128 stands for zero in the data rows.
Here is a table of points, one per row:
[147 107 112 122  98 133 130 135 166 156 130 145 117 126  97 133 163 150
 106 189 134 101 118 131 138  89  89 162 140 162 110 122  89 119 161  96
  82 146 127 159 119 104 131 104 137 134 155 130]
[160 135  86 139 130 179 140 116 171 123  82 111 102 131 120 138 129 120
 137 113 147 135 127 119  74 106 156 133  78  99 117 115 160 127 125  96
 124 135 112  78 126 126 130  91 154 101 128 156]
[121 129 152 111 102 125  98 166 154 121 133  83  85 114 151 103 112 106
 150 169 119 114 126 103 117 157 180 119 172 125 158 128 115 119 128 138
 123 131 100 133 124 116 120 106 116 153  57 109]
[ 93 142 117 169 156 105 191  82  96 126 123 105 106  98 108 133 123 138
 134 114 124  88 116 135 106 143 125 150 116 138 144 141 102 152 120 134
 101 149 170 127 116 123 116 112 143 146  97  98]
[117  99 112 138 108 155 130 124 151 109 120  72 133 143 109 135 113 114
 105  88 145 156 135 164 122 166  96 164 125 146 123 117 147 102 142 150
 151  97 119 148  79 107 107 137 145 130 139  92]
[111 149  90 171 113 146 104 109 100 171 126  85 142 102 159  92  85 149
 113 135 137 148 138 120 135  92 138 125 138 116 139  97 120 116 120 111
 151 142 142 150  91 159 159 145 100 137 155 122]
[134 131 143 115 163 140 120 133 108 120 121 106 139 109  91 136 118 142
 133 118 202 120 130 147 151 161 164 103 153  98 130 127 128 147 167 153
 102 107 130 133 162  92 138  84  89 146 172 133]
[ 77 156 114  85 100 101 103  94 149 138 135 153 117 100  87 102 161 103
 153 127 122 130 147  97 135 140 142 137 107 106 151 127 148 128 153 157
 171 150 143 122 129 120 139 138 123 131 138 124]
[127 154  95 110 144 120 129 164 155 126 123 162 129 143 165 123 144 127
 129  91 161 108  89 135 109 134 140 108 127 165 157 166 134  91 121 131
 130 112 177 117 110 142 140 121  53 127 116  98]
[158  81 156 171 121 116 103  86 134 128 162 158 127 125 157 148 119 148
 152 151 113 160 143 122 119 140 164 162  84 132 107 142 159 112 127 133
 102 146 151 162 119 125 117 115  94 122 118 143]
[166 132 123 122 138 119  98 139 116  80 145 137 125 126 151 125 131 116
 137 137 148 113 112 119 165 151 119 109 144 134 147 133 158 181 132 139
 141 167 147 117  63 124 149 132 176 125 130 126]
[139 101 153 105 149 121 120  74 112  84 120 104 119  96 128 153 121 110
 112 151 121 127  85 122 108 113  75  94 134 131 108 132 116 127 163 109
 173 117 109 118 123 170 116 135  78 112 137 146]
[108 102 124 125 121  99 109 145 165 119 103 112 136 158 166 113 158 111
 156 101  94 124 130 116 131 154 105 126 110 100 125 126  99 178 138 131
  99 112 149 142 159 174 153 113 137 157 151 131]
[134  93 163 103 129 124 116  97 112 179 126 100  98 163 144 155 127 145
 110 105 117 117 131 135 128  86 133 116 111 134 162 171 118 122 112 163
 110 151 105  99 117  91 149 158 147 144 164 148]
[113 171 161 149 108 100 143 158 149 127 127 120 135 140  92 134  99 158
 132 116  86 142  80 141 125 149 110 145 115 158 113 128 152 128 101 102
 122 157  75 138 145 115 168 111 121 125 150 181]
[143 121 111  83 141 178 139 148 100 107 165 148 108 110 143  78 151 140
 151 128 111 122 103 127 128 142 133 123  93 124 167 113 138 116  97 115
 143 136 112 179 174 110 100 129 144 142 154  92]
[120 142 137 126 137 152 138 119 159 117  94 149 166 121 112 204 150 140
  94 130 125 153 144  85 128 142 156 109 155 132 110 136 108 113  73 120
 138 158 114 150 129 149 119 133 142 163 156 108]
[121 118 143 123 130 122 123 159 116 168 113 152 130  86 141 173 147 159
 159 128 113 193 116 144 146 116 107 153 135 151 147  81 124 127 150  95
 141 105 151  65 135 109 140 144 140 148 113 116]
[ 94 169 121  88 151  98  78 154 109  93 128 138 108 142 126 137  85 149
 114 155 137 117 147 132 100 143 132 127  99  93 145 130 140  95 147 107
  84 104 137 138 128 145 117 171 163 124 123 109]
[137 143 102 112 160 146  87  95 117 136 163 117 198 142 119 127  88 111
 119 102 102 147  93 108 106  94 134 160 152 130  97 155  89 154 126 113
 125 120 128 121 140 102 108 116 142 129 110 124]
[ 95 131 165 134 120 176 138 149  69 117  94 139 145 133 117 115 157 140
 151 126 124 148 126 114  92  89 139 148 126 149 120 111 108 151 126 172
 113 106 118 157  88 155 114 134 123  86 115 157]
[159 146  95 135 148 114 146 138 132 145 118 174  88 194 122 139 115 121
 144 149 121 144  99 139 167 146 125 136 136  76 140 116 108 142 145 152
 149 140 108 160 122 133  91 137 106 138 113 135]
[127 142 133 177 174 102 114 154 109 113 159 123 107 141 117 131 168 135
 150 106 134 133 190 137 109  68 113 133 153 126  88 143 130 112 125 108
 167 149 114 124 119 128 140 105 122 134 130 114]
[121 142 133 131 110 138 112 100 120 160 133 161  84 134 149 110 127 136
  89 112 160 150 133 118 122 155  76  94 120 137  66 119 131 135  95 160
 119 104 123 118 151 124 133 103 146 132  89 124]
[ 97 108 105 157 131 124 138 168 121 152 134 118 157  87 151 132 136 113
 104 171 154 126 117 152 134 126 134 146 111 127 114 186 163 146 135 157
 136 145  89  97 159 165  98 130 148 125 124 119]
[132 107 161 125 151 112 169 144 164 144 137 117 146 119 130 124 121 136
 131 109 127 105 104  82 153  93  89 130 165  83 122  95 182  90 130 146
 107 140 168 150 151 125 127 154 153 111 108 152]
[131  94 129 127 132 135 111 102 111 121 108 127 164 132  70 107 141 116
 105 152 100 106 141 180 126 112 125 116 135 112 134 106 158 140  65 108
 112 120 126  95 116 121 140 126  85 112 108  75]
[126 142 110 124 115 107 133 123 157 125 168 109 128 121 140 128 136 125
 143 132 150 131 156 155 125 146 127 129 155 151 128  86 101 155  70 121
 104 123 130  95 134 142  68 172 107  98 162 181]
[146 157 125 126 129 157 157 133 124 137 107 153  89 110 136 115 103 103
 144 102  75  97 155 111 187 132 137 137 141 152  88 145 164 143 153 124
  95 105 118 124 132 138 130 167 111 141 150 127]
[154 114 130 127 118  85 152 153 132 147 108 121 151  92 121 126 137 113
  91 105 121 126 148 126 123 107 173  98  89 146 107 129 116 167 129 102
 165  97 136 180 115  87 131 165 129 123 105 158]
[138 113 114 108 122 147 163 147 157 114 159 140 141 140  96 103  94 160
 177 162 123 131 135 145 163 155 124  91 119 118 109 163  73  78 130 162
 155 107 145 110 132 140 166 133 158 122 104 146]
[134 111  97 157  58  96 159 107  87  79 148 156 140 128 145 126 126 102
 135 109 149 131 134  97 117 116 130 115 148 107 173 128 112 110 148 119
 104 111  91 110 138 115 157 125 129 110 134 103]
[162 144 201 117 113 128 139 106 107 170 140 117 147 188 130 137 148  91
 123 132 150 104 125 161 119 148 161 135 138 144 124 121 138 116 143  86
 156 117 142 120 140 170 128 109 160 109 143 102]
[112 125 137 140 132 150 122 131 123 101  99 142 147 159 162 115 119 123
  71 132 107 105 180 133 144 143 102 120 129 151 180 116 124 111 153 140
 158 145 146 116 167 107 113  98 130 119 106 171]
There is one direction along which these points spread out most. Take the direction at right angles to it along which they spread out most. Go by this last direction. For each point below, how far along it does it lie, from 0 to 99? 50 is the average, and the first point above lies past it. One standard deviation of the points above along it is 16.
[131  94 129 127 132 135 111 102 111 121 108 127 164 132  70 107 141 116
 105 152 100 106 141 180 126 112 125 116 135 112 134 106 158 140  65 108
 112 120 126  95 116 121 140 126  85 112 108  75] 21
[134 111  97 157  58  96 159 107  87  79 148 156 140 128 145 126 126 102
 135 109 149 131 134  97 117 116 130 115 148 107 173 128 112 110 148 119
 104 111  91 110 138 115 157 125 129 110 134 103] 27
[121 118 143 123 130 122 123 159 116 168 113 152 130  86 141 173 147 159
 159 128 113 193 116 144 146 116 107 153 135 151 147  81 124 127 150  95
 141 105 151  65 135 109 140 144 140 148 113 116] 66
[112 125 137 140 132 150 122 131 123 101  99 142 147 159 162 115 119 123
  71 132 107 105 180 133 144 143 102 120 129 151 180 116 124 111 153 140
 158 145 146 116 167 107 113  98 130 119 106 171] 47
[126 142 110 124 115 107 133 123 157 125 168 109 128 121 140 128 136 125
 143 132 150 131 156 155 125 146 127 129 155 151 128  86 101 155  70 121
 104 123 130  95 134 142  68 172 107  98 162 181] 54
[ 77 156 114  85 100 101 103  94 149 138 135 153 117 100  87 102 161 103
 153 127 122 130 147  97 135 140 142 137 107 106 151 127 148 128 153 157
 171 150 143 122 129 120 139 138 123 131 138 124] 45
[108 102 124 125 121  99 109 145 165 119 103 112 136 158 166 113 158 111
 156 101  94 124 130 116 131 154 105 126 110 100 125 126  99 178 138 131
  99 112 149 142 159 174 153 113 137 157 151 131] 63
[ 93 142 117 169 156 105 191  82  96 126 123 105 106  98 108 133 123 138
 134 114 124  88 116 135 106 143 125 150 116 138 144 141 102 152 120 134
 101 149 170 127 116 123 116 112 143 146  97  98] 35
[158  81 156 171 121 116 103  86 134 128 162 158 127 125 157 148 119 148
 152 151 113 160 143 122 119 140 164 162  84 132 107 142 159 112 127 133
 102 146 151 162 119 125 117 115  94 122 118 143] 59
